Some points, one per row:
<-36  61  41  -8  96 -14  30  18 -40  29 -80  14 -46  23 -57 -53>
< -8  22 -52   2  66 -23  23  44  34 -11 -18  39 -46 -14  23 -25>
<  22  -42  -32   18   -8  -72   28   73   14    0  -23  -11  -15 -106  -37   82>
<-26  55  -9   7  49  -7  29  -7  -6  26  -2   3 -32  -3  -4 -45>
< 21 -43 -11  27  26  -8 -26   7 -11  10  -9   2  22 -55 -10  20>
<-32  74  11 -32   2 -14   6 -25  -7   2  65  56   2  -4 -64   4>
<-26   1  37 -45  10  16   6 -40 -67  39  35  92 -12  -9 -11  14>
< 47  43 -18  60  12  38   8   0   6   6 -85 -55   7 -25  13  -8>
< -6  64  68 -15  37  22   3  17   2  -7 -11  14 -22  -5 -31 -27>
< 42  34 -43  59  79  20  46 -14  40   5 -34 -60 -43  80  62 -31>
<  6 -81 -16  -9 -42   9  29 -33  32  57  31  31  -7  39 -51  25>
<-11  18  57 -78 -38 -24 -35   7   4 -10  34  27  92  38  41   3>
<  54 -110  -20   43  -24   18  -18    1  -11  -26   36  -23   30   -5   33   12>
< 22 -63 -18 -11  35   5 -23 -37 -32 -27  -5 -31  13  -6 -16   2>
<   8 -101   33   57   65   46  -16  -23  -26   17  -14  -35  -47  -72   40    8>
< 26  30   4   3  37 -20  -9  37  49  45  13   6 -26 -12 -13 -66>
< 43 -67 -47  81  40   9 -23  18  27 -80 -24 -25  -8 -27  43  -1>
< 22  60 -49  87  -4 -13  24 -21  12 -15 -42 -34 -12   4  40 -13>
<-18  54  25 -14  20 -16  11   4 -26  -2  14 -22 -17  10  19 -54>
<-37  72  21 -60  14  13   1 -42   4  37  -7  80 -34  10 -39  -3>
<  50  -15   10   11   38    0   35   68  -85  -17  -26  -59    0 -102  -51   72>
<-84  51  51 -83  42  31 -18  -9 -17  37   1 100 -49 -33 -62   6>
<  -3 -113  -44   49  -52    3  -39    3  -25  -31    9  -18   25  -14   77  -16>
<-74  59  25 -64 -17   3  21  41   1  44   9  69 -29  20 -23  10>
<-36   8 -45  39  43 -24  49  -2  83  11  -4  10 -56 -18  34   0>
<-15   1  44  12  76   1  20  16 -12  46 -58  24 -20  -4 -25 -11>
<-28  13   6 -32  31 -15 -13  18  -9  -4  55   2   7  55 -65  25>
< -6 -19  48 -15  -8 -30   7  -9 -29   0  87  34  53  68  16  37>
<-28  82  11  15  32  -3  -1 -24 -10  14   0 -12 -30 -19  -9 -42>
Here are 24 more points, each followed by its number:
<-17 -13  28   5 -47  32 -26 -68  61 -40  43  15  69  -6  42  -1> 0
< 16 -41  -9  72  68 -27  -2  11 -16 -38 -14 -38  29 -30   5  10> 1
<-37  35  20 -72 -25  17   8 -10  49  69  67  41  44  32  36  27> 2
< 29  -4  33  90 -13  15  10 -12   7 -96 -15 -77  15 -31  26   2> 3
<-42   0  34 -57 -50  12  14  -8  29  55  11 103 116  31  12  -9> 4
< 14 -40 -76   2   5  56  15  -4  48 -35 -25 -69 -37  92  53 -24> 5
< -8  14   8  -8 -49  52 -34 -25 -39 -39  30   1 -16 -35  21 -11> 6
< 32  13 -19  62   6  -4  26 -34  33 -14 -37   0 -15 -25  32   0> 7
< 15 -13 -78   6  33  16  54  18  32  -4 -15 -48 -36  83  12 -38> 8
< -6   0  47 -53  20   1 -29   2 -21   9  55  39  15  -7  -9  25> 9
< 19 -64  35 -15 -74 -12  -9  39 -65   3  -5  -7  36   2   3  18> 10
<-13 -79  28  48 -19  25  -7 -23  24 -25  15   2  44  38  28  35> 11
<-38  35 -11 -18 -38  -2  -9 -51 -20  40  16  52  -4   6 -58  11> 12
<-35  -1 -11  45  24  -6  53  15 -35  25  20  35 -30  27 -29 -14> 13
< 54  19 -46  58  53  36 -20  23  77 -42  20 -34  -7 -30  23  -4> 14
<-60  38  20 -26 -57 -38 -13   2   0  42  28  44  -4  13 -39   6> 15
< 46   2 -22   3   1  49 -18 -39  17  -4 -27 -23 -79  44  11 -40> 16
< 63 -34   1  71  16  45  14  20 -14 -42 -42 -25   5 -33  40  10> 17
<-13 -11  12  13  27  -2  32 -15 -36  69   5 -17 -13  49 -45   2> 18
<-13 -19  47 -56 -41 -23 -32 -20 -11  47  62  18  81  69 -13   2> 19
< 65 -70  26  -8 -13 -33 -17  28  -2  40 -33  22  12 -88 -80  50> 20
<  1  71 -16  23  31  -7 -14  39  49 -12  -7 -28 -12   6  25   7> 21
< -58  -25   27 -105   -4  -22  -48  -21   16   28   45   37   37   71  -43   24> 22
<-29  61  50   1  44 -10   3  -1  -5  20  13  27 -52  -2 -31 -11> 23
Which of these numbered points is nearest to each point below, ignoring the 2 directions in which the first points spread most? Its number follows each.
< 63  -9  -3  62  13  16 -32  25 -50 -13 -66  -9  23 -46  18   9> > 17
<   5   15   16   43   16   17   10  -24  -20  -33  -34 -105   22  -34   43   -3> > 3
<  8  81 -57  21  58   0  -7  -5  59  39  -5  36 -29 -13  -4 -55> > 14
< 37 -52 -17   6   6   7 -34 -33  55 -25  -3 -15  14  27  -9   5> > 22
<-40   6  51 -56 -56 -17 -44 -25  -5  21  43  29  46  60   0 -19> > 19
<  8 -11   7  35 -93  36 -21  32  38  22 -25   4  40   9   4  26> > 15
<-29   7  35 -21  61  -5  27  19  17  37  37  87 -35   3 -49  -2> > 23
<-45  48 -54  14  47  11   9  31 102 -20   1  12 -38   8  23 -31> > 14
<  65  127 -127   25   65   15   29   79   94  -45  -49  -72  -90   55    7  -73> > 8
< 11  55  25  14  35  -8  45  49 -61  12  20  35  17  40 -30 -48> > 13
< 43 -17   5 -14  32 -35 -40   4   4  -2  27 -43   6 -13  23 -20> > 9
< -11   -5   29 -103  -49    3   -3  -32  -18   48   66   41   10   95    7   28> > 8
< -8 -77  25  55  82   7   8 -19 -25 -57 -46 -90  11 -74   1  22> > 1
< -1  -7  34 -86 -16  38 -38 -58 -84  41  37  84  66 -87 -25  33> > 17
<-31  -2  83 -36 -62 -13 -33  10  11   6  31  -4  51  64   9  21> > 19
<-13  30 -44  32  20 -53   0  13  26  21   0  39 -47  13 -26  -4> > 15
< 25  55   4 -24  54 -15  14  32 -66 -16  -3  33 -26 -19 -18   0> > 9
<-26   0   5 -27 -46 -19 -10  -2 -16  38  31  36 -16  66 -41   6> > 15
